Each row of this table is followed by its label. One hidden rule gives the labels. It looks at one to three of the table's principal directions, none of them among the few with the most spread.
[-0.2 -0.9 -1.   0.9  1.1  1.9 -0.9 -0.5  1.9  0.   1.4  0.5 -1.7  0.6
  2.5 -0.4 -1.5  1.3 -0.1  0.1 -0.8 -0.9  1.6  0.2 -3.4 -0.6  0.9 -0.2
 -0.7 -2.2 -0.8  1.5] 2
[-0.4  0.8  1.2  0.5 -0.9 -0.5 -0.7 -0.8 -2.2  0.8 -0.2  0.8 -0.3  0.4
 -0.5 -0.1 -0.1 -1.2  0.   0.6  0.2  1.1 -0.5 -0.4  1.6  0.7 -1.1  0.9
  0.3  1.2 -0.7 -0.9] 8
[ 0.9  0.4  0.4 -0.3  1.   0.6 -0.3  0.3 -0.7 -1.5  0.8  0.7  1.8  0.3
 -0.7  0.3  0.4 -1.6  0.3 -1.7  0.3 -0.2 -0.7 -0.4 -0.2  1.7  0.4  0.4
  0.4 -0.5  0.6 -1. ] 2
[-0.2  0.4 -0.4  3.7  1.3  1.1 -2.4  0.6 -0.5 -0.3  2.6  0.9 -2.3  0.8
  0.6 -0.4 -1.9  0.  -2.2 -1.7  0.   1.7 -0.2 -0.3 -1.7  0.5  0.9  0.6
  0.  -1.3 -2.1 -1.1] 2
[ 1.3 -0.8 -0.2 -1.4 -0.9  0.   0.8 -0.3  0.4 -0.7 -1.1  1.   0.5 -0.2
  0.5  0.6  0.5  0.1  0.3 -0.3  0.2 -1.4  0.2  0.5 -1.1 -0.1  0.3  0.2
 -0.8  0.   1.6 -0.2] 8
[-1.1 -0.3 -0.4 -0.2  1.9  0.5  0.7  0.   1.4 -0.6  0.5 -1.1  0.4  0.7
 -0.1 -0.4 -0.6  0.1  0.3  0.5  0.5 -0.4 -0.1 -1.5 -0.4  0.9  0.2 -0.3
 -0.8 -1.3  0.2  1.1] 7
[ 0.5  0.1  0.4 -0.5 -1.5 -1.4  0.1  0.5 -1.   0.5 -1.2 -0.1  0.9 -1.
 -0.9  0.1  1.2 -0.2  0.1 -0.2 -0.3  0.4 -0.4  0.8  1.5 -0.6 -0.4 -0.2
  0.9  1.4  0.5 -0.7] 1
[-0.1 -0.1 -0.3 -0.6  0.8  0.8  0.6 -0.6  1.   0.  -0.1 -0.5 -0.6  1.
  1.3  0.8 -0.5  0.1  0.4  0.4  0.5 -1.   0.6 -0.2 -0.3 -0.5  0.3 -0.1
 -0.3 -0.7 -0.7  0.4] 3
[-0.5 -0.1 -0.3 -1.5  1.4  1.1  1.4 -0.6  1.5 -0.4 -0.5 -0.9  0.3  1.
  1.1  0.6 -0.1  0.   0.8  1.2  0.9 -1.5  0.3 -1.1 -0.3  0.3  0.1 -0.2
 -1.1 -1.2  0.1  1.3] 3
[-1.7 -1.2 -0.7 -1.2  0.9  0.3  2.2  0.4  2.3 -0.3 -0.6 -2.2  0.9 -0.6
 -0.8 -1.2  0.   1.4  0.9  1.9  0.3 -0.9  0.3 -1.1  0.4 -0.3 -0.3 -1.5
 -1.6 -0.4  1.5  2.6] 1
[-0.8 -0.3 -0.2  1.   3.1  1.1  0.6  1.8  0.5 -2.6  1.1 -0.7  4.2  0.5
 -2.4 -0.7 -0.8 -1.6  0.2 -1.4  0.7  0.2 -0.2 -1.1  2.4  1.7  0.  -2.
  0.1  0.3  0.4 -0.2] 6
[ 0.7 -0.4 -0.2 -1.2 -0.8 -0.1  0.7  0.   0.6 -0.7 -0.4  0.6  0.2 -1.5
 -0.3 -0.8  0.3  0.8 -0.1  0.6 -0.3 -0.5 -0.2 -0.4 -0.9 -0.1  0.3 -0.3
 -0.7  0.5  1.6  0.7] 3
[-0.6  0.1  0.3  0.8 -0.1  0.  -0.3  0.4 -0.7  0.5  0.2 -0.4 -0.2  0.6
 -0.1  0.1  0.2 -0.4  0.  -0.2  0.3  0.5 -0.2  0.1  0.6  0.1 -0.4  0.3
  0.2 -0.3 -0.6 -0.2] 7
[ 0.7  0.  -0.1 -1.9  0.  -1.3  1.  -0.5  0.3  0.3 -1.7 -0.3  0.4  1.2
  1.2  1.8  1.3 -0.4 -0.4  0.5  0.5 -1.1 -0.5  0.   0.3  0.4  0.2  1.2
  0.4 -0.5  0.7 -1.4] 1
[-0.3  0.2 -0.4  0.6  0.1  0.  -0.6 -0.3  0.4  0.9  0.4 -0.5 -1.4  0.3
  0.8  0.3 -0.2  0.6  0.1 -0.3 -0.1  0.2  0.2  0.1 -1.4 -0.5  0.3  0.4
 -0.1 -1.1 -0.8  0.6] 4
[-0.8 -0.5 -0.8  1.2  0.9  0.6 -0.2 -0.2  1.   0.3  0.2 -0.1 -1.4  1.
  1.2  0.3 -1.5  0.7 -0.4  0.2  0.3 -0.1  0.8 -0.4 -1.  -0.6  0.3 -0.2
 -0.8 -0.9 -1.2  0.5] 3
[ 0.   1.3 -0.1 -1.3  1.2  0.7  0.6 -0.7  0.7  0.   0.1 -0.6 -0.3  0.6
  1.1  1.  -0.3 -0.1  0.8  0.6  0.7 -0.6  0.1 -1.   0.1 -0.1  0.4 -0.1
  0.  -0.2 -1.4  0.8] 4
[-0.6 -0.4 -0.5 -0.3  1.   0.5  0.7  0.7  1.4 -1.   0.7 -0.7  1.3 -1.1
 -1.1 -1.4 -0.5  0.6  0.6  0.4 -0.5 -0.1  0.3 -0.8  0.4 -0.1  0.2 -1.7
 -0.1  0.5  0.5  1.5] 1
[ 0.   0.1 -0.3 -0.3  0.   0.4  0.2  0.   0.7  0.3  0.1 -0.2 -0.5  0.
  0.8  0.2 -0.3  0.6  0.4  0.4 -0.1 -0.4  0.5  0.  -0.3 -0.8  0.2 -0.3
  0.   0.  -0.8  0.7] 2
[-0.1  0.4  0.3 -0.4 -2.  -1.7  0.  -0.8 -0.7  2.  -1.8 -0.5 -1.3 -1.
  0.2  0.3  0.5  0.7 -0.4  1.4 -0.5  0.6  0.1  0.8  1.5 -1.8 -0.6 -0.1
  0.9  1.9 -0.6 -0.1] 4
[-0.4  1.4  0.5  0.1  2.5  0.9 -0.3  0.4 -0.3 -0.9  2.3 -0.7  1.1  2.
 -0.5  0.5  0.1 -1.8  0.9 -1.3  0.6  0.3 -0.8 -1.1  0.5  2.1  0.2  0.8
  0.9 -1.5 -1.2 -0.6] 6
[ 1.7  0.8  0.4  2.  -2.7 -2.4 -2.6  0.3 -3.   1.6 -1.   2.3 -0.5 -0.2
  0.1  1.6  0.3 -0.8 -0.9 -2.4 -0.9  1.8  0.1  2.5  0.9 -1.3 -0.2  0.9
  2.7  2.2 -1.9 -3.5] 4
[ 0.9  0.6 -0.1 -3.1 -0.2 -0.9  2.   0.6  1.  -0.6 -1.1 -0.9  1.3 -0.9
  0.   0.4  1.8  0.4  0.2  1.2  0.2 -0.9 -1.  -0.8  1.2 -0.1  0.5 -0.2
  0.5  0.8  1.   0.3] 7
[ 2.2  1.3  0.4 -0.4 -0.9  0.1 -1.4 -0.1 -1.1 -0.7  1.2  2.  -0.4 -1.1
  0.5  0.1  0.2 -0.5 -0.2 -1.5 -0.8  0.4 -0.5  0.2 -1.3  0.2  1.   0.7
  1.3  0.6 -0.6 -1.1] 3
[-1.9 -1.3 -0.3  1.8  1.1  0.8  0.5  0.9  0.5  0.3  0.  -1.6 -0.1  1.1
 -0.2 -0.6 -0.2  0.3 -0.9  0.6  0.8  0.1  0.2  0.1  0.4  0.3 -0.5 -0.4
 -1.5 -1.6  0.4  0.8] 6
[ 0.7  0.3 -0.2 -1.3 -0.5 -0.6  0.8  1.1  0.2 -0.6 -0.3 -0.1  1.5 -1.4
 -0.7 -0.4  1.2  0.4  0.1  0.3 -0.5 -0.1 -0.5  0.   0.8 -0.1  0.3 -0.6
  0.6  1.   0.8  0.2] 6
[-0.9 -1.3 -0.2 -0.1  1.6  1.   0.9  0.2  1.1 -1.3  0.9  0.1  0.7  1.9
  0.1 -0.6 -0.6 -0.1  0.   0.8  0.4 -1.   0.1 -1.  -0.5  1.8 -0.2  0.6
 -1.3 -1.6  1.1  0.2] 8
[ 1.2  0.1  0.3 -0.4 -1.9 -1.7 -0.1  1.4 -1.3 -0.3 -0.7  1.   1.4 -1.7
 -1.4 -0.4  1.5 -0.2 -0.7 -0.5 -0.7  0.9 -1.   0.6  1.4 -0.1  0.   0.
  1.3  2.   1.  -1.4] 3
[ 0.3 -0.7 -0.1  0.2  0.9  1.7  0.   0.4  0.4 -1.8  1.1  0.9  1.2 -0.5
 -0.7 -1.2 -0.5 -0.3  0.2 -0.8  0.  -0.5  0.  -0.6 -1.8  1.4  0.3 -0.4
 -1.4 -1.   1.6  0.8] 7
[ 0.6  0.5  0.4 -0.6 -1.1 -2.  -0.1  0.9 -1.   0.2 -0.3 -0.1  0.9 -1.1
 -1.3 -0.4  1.5 -0.3 -0.5 -0.1 -0.8  1.  -1.1  0.3  1.6  0.2 -0.1  0.2
  1.8  1.3  0.6 -1.2] 4
[-1.1 -0.1  0.2 -0.9  0.6  0.1  1.4 -0.4  0.5  0.2 -0.9 -1.3  0.4  0.6
 -0.2  0.1  0.1  0.   0.4  1.6  0.7 -0.5  0.  -0.7  1.6  0.1 -0.7 -0.3
 -0.7  0.2  0.2  0.7] 1
[ 1.1 -0.5  0.1  0.2 -0.7 -0.5 -0.7  0.3 -0.7 -0.8 -0.2  1.5  1.  -0.5
 -0.4 -0.1  0.1 -0.7 -0.1 -1.5 -0.3  0.2 -0.3  0.1 -0.6  0.5  0.2  0.2
  0.4  0.4  0.8 -1.1] 5
[ 0.1  0.4  0.4  1.6 -0.2  0.  -1.3  0.7 -1.6  0.   0.6  0.9  0.6  0.
 -0.6  0.  -0.1 -1.  -0.2 -1.5  0.   1.1 -0.3  0.3  0.4  0.5 -0.2  0.1
  0.7  0.3 -0.8 -0.9] 2
[ 0.4  0.6  0.6  1.7 -1.3 -1.7 -2.  -0.4 -2.3  1.7 -0.5  0.9 -0.8  1.
  0.5  1.4  0.1 -1.1 -0.4 -1.4 -0.3  1.3  0.1  1.5  1.  -0.6 -0.5  1.1
  2.2  0.7 -2.  -2.5] 2
[-2.3 -1.6 -0.6 -1.1  1.3  2.   2.2 -1.9  2.7  0.8 -1.6 -2.1 -0.3  1.6
  1.5  0.4 -1.5  1.2  1.9  2.9  0.8 -2.5  2.6  0.2  0.3 -1.6 -1.  -1.6
 -2.3 -0.8  0.   3.1] 6
[-0.8 -0.9 -0.7 -1.   1.   0.7  1.5 -0.2  2.  -0.7 -0.6 -0.6  0.8  0.
  0.2 -0.4 -0.8  0.9  0.7  1.4  0.3 -1.2  0.8 -0.9 -0.1 -0.3  0.  -1.3
 -1.3  0.   0.7  1.7] 7
[ 0.6 -0.3  0.4  1.3 -1.4  0.6 -1.2  0.2 -1.4  0.3  0.   1.1  0.  -0.6
  0.   0.  -0.3 -0.7  0.6 -1.5 -0.2  0.3  0.7  1.4  0.  -1.1 -0.3 -0.6
  0.4  0.7 -0.8 -0.2] 5
[ 1.1 -0.1 -0.3 -1.  -1.6 -0.2  0.1 -0.5  0.5  0.4 -0.6  0.7 -1.1 -1.4
  0.7  0.   0.3  1.3 -0.1  0.5 -0.8 -0.6  0.5  1.  -1.2 -1.4  0.4 -0.2
 -0.1  0.8  0.5  0.4] 4
[ 0.4  0.2  0.3  0.8  0.4  0.5 -0.8  0.7 -0.3 -0.8  1.8 -0.2  0.5 -0.4
 -1.1 -0.7 -0.1 -0.8  0.5 -1.9 -0.5  0.5 -0.2  0.4  0.3  0.   0.3 -0.5
  1.3  0.  -0.5 -0.4] 3
[ 0.  -0.1  0.2  1.7  0.5  0.7 -1.1  0.8 -1.2 -0.7  0.9  1.   1.2  0.4
 -0.9 -0.3 -0.1 -0.9 -0.3 -1.5  0.1  0.7 -0.2  0.3 -0.6  1.4 -0.1  0.3
 -0.4 -0.7  0.4 -0.6] 5
[ 0.   0.  -0.4 -0.5  0.9  0.4  0.5 -0.3  0.9 -0.4 -0.1  0.  -0.2  0.4
  0.9  0.3 -0.4  0.4 -0.4  0.8  0.3 -0.6  0.1 -0.7 -0.6  0.3  0.4  0.1
 -0.7 -0.4  0.   0.3] 4
[ 0.   0.7  0.4  2.  -0.8 -0.1 -1.8  0.1 -1.7  1.1  0.7  0.9 -1.2  0.4
  0.2  0.3 -0.6 -0.5 -0.2 -1.1 -0.2  1.4  0.2  0.7  0.  -0.4 -0.3  0.5
  0.9  0.3 -2.  -0.8] 2
[-0.6  0.  -0.1  2.2 -0.2  0.7 -1.6  0.2 -0.2  0.9  1.2  0.  -0.7  0.
  0.1 -0.3 -1.4  0.1  1.2 -1.3 -0.8  0.7  1.5  1.2  0.  -1.8 -0.3 -1.3
  1.2  0.4 -2.5  0.8] 7
[ 1.1  0.4  0.6  1.   0.3  1.6 -1.   0.9 -1.4 -2.   1.9  1.5  1.3 -1.
 -1.4 -1.  -0.2 -1.5  0.  -2.4  0.1  0.6 -0.8 -0.3 -0.7  1.3  0.4 -0.3
 -0.2  0.   0.5 -0.4] 5
[-0.4 -1.2  0.3  2.6  0.7  0.5 -1.8  1.7 -1.3 -1.6  2.1  1.3  2.9 -0.3
 -2.7 -2.1 -0.3 -1.4  0.4 -2.8 -1.   1.3 -0.2  0.3 -0.7  2.3 -0.5 -0.4
  0.3 -0.7  1.5 -0.5] 4
[-0.2  0.3  0.1  0.7  0.8  1.6 -0.3 -0.7  0.1  0.1  0.8  0.1 -1.4  1.5
  1.2  0.8 -1.  -0.4  0.4 -0.5  0.8 -0.4  0.5 -0.1 -1.   0.   0.2  0.5
 -0.8 -1.2 -1.4  0.2] 3
[ 0.3  0.3  0.8  2.5 -0.9 -0.1 -2.2  0.3 -2.6 -0.1  0.9  1.6  0.4 -0.7
 -1.7 -0.7 -0.4 -1.3 -0.3 -2.2 -0.4  1.8 -0.3  0.9  0.1  0.8 -0.6  0.3
  0.5  0.8 -0.2 -1.3] 4
[ 0.2  0.5  0.5 -0.2 -1.2 -1.2 -0.5  0.8 -0.9  0.9 -0.2 -0.9  0.8 -1.6
 -0.7 -0.5  1.5 -0.5  0.7 -0.8 -0.9  0.9 -0.6  0.4  1.1 -0.9 -0.2 -0.7
  2.1  0.6 -0.4  0.4] 8
[-0.9  0.3 -0.6 -0.9  1.4  0.4  0.9 -0.5  2.   0.4  0.3 -1.6 -1.3  0.8
  1.6  0.3 -0.6  0.9  0.3  1.5  0.3 -0.6  0.3 -1.2  0.  -0.8  0.5 -0.3
  0.1 -0.8 -1.5  1.3] 8
[ 2.2  1.6  1.  -1.  -2.2  0.5 -0.8 -1.7 -2.2  0.3 -0.5  2.2 -1.  -0.9
  0.2  1.2  0.4 -0.7  0.5 -1.   0.2 -0.2  0.   1.4 -1.2 -0.2  0.   1.2
 -0.3  1.2  0.2 -1. ] 5
[-0.1 -0.2  0.   0.  -0.7 -1.1  0.1  0.8 -0.4  0.  -0.5  0.   1.1 -0.9
 -1.1 -0.5  0.6  0.1 -0.2  0.1 -0.4  0.6 -0.4  0.1  1.2 -0.2 -0.3 -0.5
  0.6  1.2  0.5 -0.2] 1
[-1.6 -0.1  0.   0.5  1.9  0.7  0.9  0.2  0.4 -0.5  0.1 -1.1  1.1  1.5
 -1.   0.3 -0.7 -0.7  0.7  0.1  1.3  0.   0.  -1.2  1.2  1.  -0.5 -0.4
 -1.1 -0.5 -0.2  0.4] 4
[ 0.9  0.8  0.8 -0.5 -1.1 -0.8 -0.5  0.  -1.5  0.2  0.1  0.4  0.2 -0.5
 -0.7  0.1  1.2 -0.7 -0.1 -0.5 -0.4  0.6 -0.9  0.5  0.3  0.5 -0.1  0.9
  0.9  0.5  0.4 -1.1] 4
[ 2.1  2.2  0.3 -2.6 -2.8 -2.7 -0.1  0.5 -0.5  0.8  0.  -0.3 -0.7 -3.9
 -0.8 -0.6  2.5  1.2 -0.2  0.3 -1.9  1.2 -1.6  0.3  0.8 -1.7  0.9 -0.1
  3.   2.7 -0.1 -0.1] 4
[-0.2  0.7  0.1 -0.1  0.7  0.5  0.2  0.   0.   0.   0.1 -0.5  0.   0.2
  0.2  0.4  0.  -0.4  0.2 -0.1  0.7  0.1 -0.3 -0.7  0.3  0.2  0.1 -0.1
 -0.1 -0.3 -0.8  0.4] 2
[ 0.4  1.   0.7  0.7 -2.2 -2.7 -1.3 -0.2 -2.1  2.2 -1.1  0.4 -1.1  0.
  0.4  1.   0.6 -0.5 -0.6 -0.1 -0.7  1.6 -0.3  1.2  2.4 -1.5 -0.6  0.7
  2.9  2.2 -2.2 -2.3] 8
[ 1.6  1.3  0.6 -0.2  0.   0.4 -0.9  1.4 -0.7 -1.5  2.7 -0.1  1.2 -2.2
 -1.9 -1.4  1.1 -0.8  0.2 -2.2 -1.2  0.9 -1.2  0.4  0.6  0.3  0.9 -0.7
  2.3  0.8  0.  -0.4] 1
[-2.  -0.4  0.5 -2.   1.5 -0.1  3.2  0.2  1.1 -0.7 -1.  -3.1  1.9  0.6
 -2.  -0.6  0.9 -0.7  1.2  1.9  1.6 -0.7 -1.1 -2.1  3.4  0.9 -1.  -0.8
 -1.1  0.1  1.4  1.3] 5
[ 0.4  0.3  0.4  2.5 -0.4  1.  -2.3 -0.4 -1.6  0.7  1.   1.4 -1.5  0.9
  1.1  0.7 -0.9 -1.  -0.1 -2.2  0.   0.7  0.6  1.1 -1.5 -0.2  0.1  0.8
  0.4 -1.  -1.9 -0.9] 3
[-0.6 -1.6 -1.3 -1.8  2.8  2.8  2.  -0.4  3.8 -2.4  1.2  0.1  0.6  1.
  1.3 -1.  -1.5  1.5  0.6  2.1  0.1 -2.7  1.4 -1.5 -2.5  1.1  0.8 -0.7
 -2.7 -2.   1.7  2.5] 4
Here are more rows. What is the label of each one?
[-0.3 -0.1 -0.3 -1.   0.6  0.1  0.8 -0.5  1.3  0.3 -0.3 -1.  -0.5  0.5
  1.   0.5 -0.1  0.4  0.6  0.7  0.2 -0.8  0.3 -0.4 -0.3 -0.6  0.2 -0.2
 -0.1 -0.7 -0.3  0.9] >> 3
[-0.5 -0.6 -0.3 -3.6 -0.2 -1.9  3.3  0.3  2.   0.5 -2.5 -2.7  0.8  0.1
  0.3  0.6  2.3  1.2 -0.1  3.1  0.4 -1.6 -0.7 -0.4  2.5 -0.8 -0.2 -0.2
  0.2  0.4  1.6  0.4] >> 2
[-2.1  0.4  0.5 -1.1  2.   1.5  1.4 -2.   0.9  0.7 -0.7 -1.7  0.4  2.3
  1.1  1.  -1.3 -0.8  2.1  2.2  1.3 -1.3  1.3 -1.   1.8 -0.1 -1.2 -0.6
 -0.8 -0.3 -1.6  1.8] >> 4
[-0.4 -0.4 -0.7 -0.1  1.1  1.1  0.1  0.   1.4  0.2  0.3 -0.7 -0.2  0.7
  1.6  0.2 -0.2  0.6  0.   0.5 -0.1 -1.   0.8  0.1 -1.4 -0.2  0.4 -0.3
 -0.4 -1.8 -0.3  1.2] >> 6
[ 0.7  0.1  0.1 -0.9 -0.7 -0.7  0.1  0.3  0.  -0.4  0.   0.6  0.3 -1.1
 -0.2 -0.6  0.3  0.1 -0.1  0.3 -0.6  0.2 -0.5 -0.5  0.3 -0.2  0.3 -0.2
  0.7  1.1  0.2 -0.2] >> 5
[-0.6 -0.8 -0.4  0.   1.   1.5  0.5 -0.1  1.4 -1.   0.7 -0.3  0.7 -0.6
 -0.5 -1.2 -1.   0.4  0.9  0.2 -0.2 -0.7  0.8 -0.5 -0.8  0.   0.1 -1.4
 -1.1 -0.4  0.7  1.8] >> 7
[ 0.3 -0.4 -0.1  0.4 -1.2  1.  -0.2 -0.4  0.   0.5 -0.1  0.7 -1.4 -0.7
  0.5 -0.2 -0.4  1.   0.1  0.2 -0.2 -0.4  0.9  1.1 -1.5 -1.   0.  -0.1
 -1.2  0.   0.3  0.9] >> 6
[ 0.1  1.1  0.5  1.  -1.2 -1.4 -1.5 -0.3 -1.6  1.8 -0.1  0.3 -1.7  0.5
  0.7  0.8  0.3 -0.3 -0.5 -0.3 -0.4  1.4 -0.2  0.8  0.9 -0.8 -0.3  1.1
  1.8  0.7 -2.1 -1.5] >> 1
[ 0.5  0.4  0.1  0.  -0.4 -0.7 -0.4  0.5 -0.7 -0.1  0.2  0.6  0.3 -0.3
 -0.5 -0.1  0.7 -0.1 -0.6 -0.3 -0.3  0.6 -0.7  0.  -0.2  0.8  0.1  0.7
  0.3  0.1  0.5 -0.8] >> 6
[-0.9 -0.6 -0.7 -0.3  2.3  1.1  1.   0.4  1.7 -1.2  0.5 -0.7  1.5  1.3
  0.1  0.1 -0.7 -0.1  0.7  0.1  0.5 -1.   0.6 -0.9  0.   0.7  0.2 -0.8
 -0.7 -1.1  0.1  0.8] >> 4
[ 0.6 -0.2  0.2  0.6 -0.5  0.3 -0.6  0.4 -0.8 -0.5  0.3  0.9  0.6 -0.3
 -0.4 -0.3  0.1 -0.5 -0.1 -1.  -0.2  0.2 -0.1  0.6 -0.4  0.4  0.   0.1
  0.1  0.   0.4 -0.5] >> 7
[-0.9  0.4  0.1 -1.8  0.6 -0.2  1.5 -1.8  1.   1.2 -1.8 -1.8 -1.2  1.2
  1.6  1.5  0.1  0.   0.5  2.   1.2 -1.1  0.  -1.   0.7 -0.6 -0.3  0.4
 -0.6 -0.6 -0.6  0.7] >> 3
[-0.2 -0.4  0.3 -0.4 -0.9 -1.2  0.6 -0.1 -0.4  0.2 -1.4  0.1  0.6 -0.4
 -0.6 -0.1  0.  -0.2  0.   0.8  0.2  0.3 -0.1 -0.4  2.1 -0.6 -0.7 -0.5
  0.4  1.9  0.1 -0.5] >> 5
[-0.2 -0.8  0.3  0.9 -0.7  0.2 -0.1  0.  -0.8 -0.1 -0.5  0.6  0.4  0.
 -0.6 -0.4 -0.4 -0.2 -0.2  0.   0.1  0.1  0.4  0.7  0.6  0.  -0.7 -0.2
 -0.6  0.7  0.6 -0.4] >> 7
[-2.1 -0.4 -0.1 -2.1  1.6 -1.9  1.8 -0.1  2.1  1.3 -0.8 -3.8  0.7  1.5
  0.6  0.2  1.5  0.3  0.8  2.3 -0.3 -0.6 -0.4 -1.   2.3 -0.1 -0.5  0.
  1.7 -1.3 -0.2  0.8] >> 7
[-1.1  0.2  0.  -1.7  0.7  0.   2.2 -0.3  1.4  0.2 -0.4 -2.2 -0.6  0.7
 -0.3  0.3  0.4  0.6  0.8  1.7  1.  -0.8 -0.3 -0.8  1.5 -0.4 -0.2 -0.1
 -0.7  0.   0.1  1. ] >> 2
[-1.4  0.2  0.  -2.6  1.6 -0.1  3.1 -0.2  1.8 -0.1 -1.1 -3.5  0.7  0.8
 -0.7  0.5  1.5  0.2  0.7  1.7  1.6 -1.3 -1.1 -1.5  1.5  0.6 -0.1  0.
 -1.3 -1.3  1.5  1.4] >> 6
[-0.9 -0.8 -0.3  1.3  0.8  0.  -0.2  0.8  0.1 -0.5  0.6  0.1  0.5  0.3
 -0.9 -0.9 -0.5  0.1 -0.6 -0.1  0.   0.6 -0.2 -0.6 -0.2  1.1 -0.2  0.
 -0.6 -0.5  0.6  0. ] >> 1
[-0.2  0.4  0.1  1.1  1.1  0.8 -0.9 -0.6 -0.2  0.2  1.   0.  -1.2  1.7
  1.1  0.8 -0.6 -0.7 -0.4 -0.7  0.4  0.   0.2  0.1 -0.9  0.6  0.2  1.
  0.  -1.5 -1.2 -0.7] >> 4
[ 0.5 -0.9 -0.1  0.  -0.4  0.1  0.2  0.   0.  -0.3 -0.6  0.6  0.3  0.6
  0.3  0.5  0.1 -0.1 -0.1 -0.4  0.2 -0.7  0.4  0.8 -0.5  0.1 -0.1  0.4
 -0.5 -0.3  0.8 -0.7] >> 7
[ 0.1 -0.3 -0.2 -1.9  0.6  0.5  1.5 -0.2  1.5 -1.  -0.1 -0.5  0.8 -0.3
  0.  -0.3 -0.2  0.2  1.1  0.7  0.1 -1.2  0.3 -0.9  0.3 -0.3  0.2 -0.9
 -0.2  0.3  0.5  1.1] >> 5
[-0.6 -0.2  0.4  2.7 -0.2 -0.6 -1.9 -0.3 -1.5  0.9  0.8  0.5 -1.   1.3
 -0.5  0.2 -1.  -0.8 -0.3 -1.6 -0.2  1.4  0.3  1.   0.2  0.2 -0.6  0.8
  0.8 -0.2 -1.2 -1.6] >> 1
[ 0.4  0.1  0.1 -1.  -0.5 -0.4  0.3 -0.2  0.1  0.  -0.6  0.2  0.2 -0.3
  0.5  0.1  0.2  0.   0.3  0.6 -0.2 -0.3  0.  -0.3  0.6 -0.5  0.  -0.2
  0.6  0.8 -0.2  0. ] >> 5
[-0.4  0.4  0.6 -0.2 -0.7 -3.6 -0.5  0.6 -1.6  2.  -1.6 -0.9  0.7  1.2
  0.6  1.1  2.2 -1.1 -1.3  0.7 -0.5  1.2 -1.4  0.2  2.9  0.5 -0.7  1.6
  3.1  0.2 -0.8 -2.7] >> 3
[-0.3  0.2  0.2  0.1  0.4 -0.3  0.2  0.1 -0.4 -0.5  0.   0.   0.  -0.1
 -0.5 -0.4 -0.3 -0.6 -0.5  0.1  0.7  0.7 -1.1 -1.7  0.5  0.8  0.   0.2
 -0.4  0.1  0.  -0.2] >> 5
[-0.6  0.6  0.3 -0.8  0.6  0.6  0.7 -0.9  0.4  0.5 -0.1 -1.2 -0.7  0.8
  0.5  0.5  0.1  0.   0.4  1.1  0.6 -0.6  0.1 -0.2  0.6 -0.1 -0.2  0.2
 -0.4 -0.4 -0.4  0.5] >> 6
[ 0.5  0.   0.  -1.7  0.2  0.4  1.2 -0.2  0.9 -0.8  0.  -0.4  0.4 -0.2
  0.1  0.   0.4  0.   0.5  0.5  0.2 -1.  -0.1 -0.3  0.4 -0.2  0.3 -0.3
  0.   0.2  0.5  0.3] >> 8
[-1.2 -0.9 -0.9  0.8  2.   1.4  0.3  0.7  1.9 -0.6  1.  -1.3  0.3  0.
  0.1 -1.  -0.9  0.7  0.2  0.   0.1 -0.3  0.5 -0.9 -1.3  0.1  0.4 -1.3
 -1.1 -1.8  0.1  2.1] >> 1
[-0.1 -0.7  0.1  0.6  0.1  1.3 -0.3 -0.5 -0.1 -0.4  0.2  1.  -0.2  0.4
  0.4 -0.3 -0.9 -0.1  0.   0.1  0.2 -0.5  0.7  0.1 -1.3  0.5 -0.2  0.1
 -1.4 -0.6  0.5  0.4] >> 7
[ 0.2  1.7  1.   1.   1.5 -0.7 -1.4  0.8 -2.2 -0.6  1.8  0.3  1.7  2.3
 -1.2  1.2  0.5 -3.   0.5 -2.7  0.4  1.4 -1.3 -0.5  1.9  2.3 -0.1  1.5
  2.6 -0.4 -1.7 -2.9] >> 1
